In the data rows, zero lies at 7.5, halfway between 7 and 8.
Here is a table of points, one per row:
(7 11 9 10 4 7 11 11 8 2 7 11)
(10 7 7 7 8 6 8 5 8 11 10 8)
(3 7 6 9 10 9 6 8 6 5 6 7)
(9 6 9 5 5 6 9 1 10 10 6 7)
(6 11 8 15 0 7 6 11 5 3 8 8)
(9 6 7 8 6 5 8 5 8 11 10 7)
(13 10 10 9 0 6 4 0 6 12 8 6)
(9 7 8 7 6 7 6 7 7 9 10 8)
(8 15 7 15 0 9 8 12 8 2 12 9)
(9 7 8 10 3 6 8 6 6 9 9 7)
(11 10 8 0 15 7 15 7 14 6 4 15)
(6 5 6 8 7 6 8 7 8 10 9 8)
(10 7 9 9 4 6 6 6 6 9 10 8)
(7 6 5 4 6 9 9 9 9 8 9 10)
(6 7 8 11 8 6 5 9 5 7 9 5)
(8 7 7 8 7 7 8 5 8 9 9 8)
(5 9 8 6 13 12 5 9 8 8 6 6)
(8 7 9 7 8 5 9 5 8 8 8 9)
(7 7 7 9 4 7 6 9 7 8 10 7)
(2 4 7 3 8 12 8 7 8 11 6 9)
(10 5 7 7 6 9 7 7 8 14 9 5)
(9 5 7 8 3 5 7 2 8 13 8 3)
(3 7 5 7 15 12 5 8 7 5 3 4)
(2 7 7 7 15 9 6 10 7 6 4 7)
(9 7 8 8 9 6 8 10 6 7 9 7)
(12 5 7 7 0 6 8 1 10 15 10 2)
(9 7 6 10 8 9 8 13 5 7 8 3)
(7 7 6 10 12 8 8 11 5 5 6 6)
(8 6 9 7 6 5 8 3 9 10 6 7)
(1 5 6 0 15 11 8 9 11 4 0 9)
(6 6 7 5 10 8 7 8 7 8 6 8)
(10 10 8 7 2 7 9 9 8 7 10 9)
(11 10 10 8 7 8 8 11 7 4 8 7)
(9 8 7 9 8 7 8 10 7 7 9 8)
(5 7 8 11 4 7 5 7 6 8 9 6)
(6 7 7 5 7 9 8 5 10 10 7 9)
(6 6 8 12 4 9 2 7 4 10 8 1)
(6 6 7 7 8 8 6 9 6 7 8 8)
(1 5 8 6 15 9 8 8 9 2 0 9)
(6 8 8 5 15 6 8 8 8 7 6 8)
(12 5 8 1 9 6 8 2 11 13 9 7)
(6 7 8 9 11 9 6 8 6 6 7 5)
(7 9 6 6 13 7 9 10 7 5 7 8)
(9 8 8 9 9 7 9 11 7 4 7 7)
(6 7 8 9 10 7 8 8 6 7 8 8)
(4 7 8 8 12 8 5 7 6 7 9 5)
(6 7 6 9 14 8 6 10 4 2 3 4)
(8 11 8 8 5 6 10 9 8 6 8 11)
(11 13 7 7 2 6 11 9 9 6 9 12)
(5 4 4 5 15 11 7 7 7 6 5 10)
(5 7 8 11 11 7 6 9 6 6 7 6)
(7 7 7 6 9 9 7 8 6 9 8 5)
(9 8 8 7 5 6 9 7 9 8 9 10)
(11 8 10 9 0 5 6 3 6 11 9 7)
(7 15 9 9 2 12 7 14 9 0 3 14)
(8 8 8 6 9 6 8 8 7 8 8 7)
(15 5 8 6 0 6 7 4 8 15 14 5)
(3 8 8 9 13 11 7 10 7 3 4 8)
(10 6 7 6 6 5 8 5 8 10 8 8)
(8 7 8 8 7 6 7 5 8 10 9 7)
(11 5 8 7 5 6 8 5 9 12 8 6)
(9 6 7 8 8 8 8 9 6 6 9 7)
(4 12 7 9 7 7 8 11 11 0 4 12)
(8 6 8 7 9 6 8 6 8 9 8 7)
Along one direction, these points spread out more than along any other. Where along it does each point below lie, from 0 to 9? The average falls between 4 and 5, and the first point above lies past it.
(6 7 6 9 14 8 6 10 4 2 3 4) 7
(11 8 10 9 0 5 6 3 6 11 9 7) 2
(10 7 7 7 8 6 8 5 8 11 10 8) 3
(7 7 7 6 9 9 7 8 6 9 8 5) 5
(7 6 5 4 6 9 9 9 9 8 9 10) 5
(11 10 10 8 7 8 8 11 7 4 8 7) 5
(10 10 8 7 2 7 9 9 8 7 10 9) 3
(7 15 9 9 2 12 7 14 9 0 3 14) 6
(10 6 7 6 6 5 8 5 8 10 8 8) 3
(12 5 8 1 9 6 8 2 11 13 9 7) 3
(5 7 8 11 4 7 5 7 6 8 9 6) 4
(9 7 8 8 9 6 8 10 6 7 9 7) 5
(6 5 6 8 7 6 8 7 8 10 9 8) 4
(8 15 7 15 0 9 8 12 8 2 12 9) 4
(13 10 10 9 0 6 4 0 6 12 8 6) 1
(5 9 8 6 13 12 5 9 8 8 6 6) 6
(6 7 8 9 11 9 6 8 6 6 7 5) 6
(11 5 8 7 5 6 8 5 9 12 8 6) 3
(9 6 9 5 5 6 9 1 10 10 6 7) 3
(12 5 7 7 0 6 8 1 10 15 10 2) 1
(7 7 7 9 4 7 6 9 7 8 10 7) 4
(4 7 8 8 12 8 5 7 6 7 9 5) 5
(1 5 6 0 15 11 8 9 11 4 0 9) 8
(6 11 8 15 0 7 6 11 5 3 8 8) 4
(3 7 5 7 15 12 5 8 7 5 3 4) 7
(9 8 8 9 9 7 9 11 7 4 7 7) 5
(9 6 7 8 6 5 8 5 8 11 10 7) 3
(6 6 7 7 8 8 6 9 6 7 8 8) 5
(8 6 8 7 9 6 8 6 8 9 8 7) 4
(9 6 7 8 8 8 8 9 6 6 9 7) 5
(6 7 7 5 7 9 8 5 10 10 7 9) 4
(6 6 7 5 10 8 7 8 7 8 6 8) 5
(5 4 4 5 15 11 7 7 7 6 5 10) 7
(8 7 8 8 7 6 7 5 8 10 9 7) 4
(11 10 8 0 15 7 15 7 14 6 4 15) 6
(8 6 9 7 6 5 8 3 9 10 6 7) 3
(9 8 8 7 5 6 9 7 9 8 9 10) 4
(2 7 7 7 15 9 6 10 7 6 4 7) 7
(8 8 8 6 9 6 8 8 7 8 8 7) 5
(9 7 6 10 8 9 8 13 5 7 8 3) 5
(10 5 7 7 6 9 7 7 8 14 9 5) 3
(5 7 8 11 11 7 6 9 6 6 7 6) 6
(6 7 8 11 8 6 5 9 5 7 9 5) 5
(6 7 8 9 10 7 8 8 6 7 8 8) 5
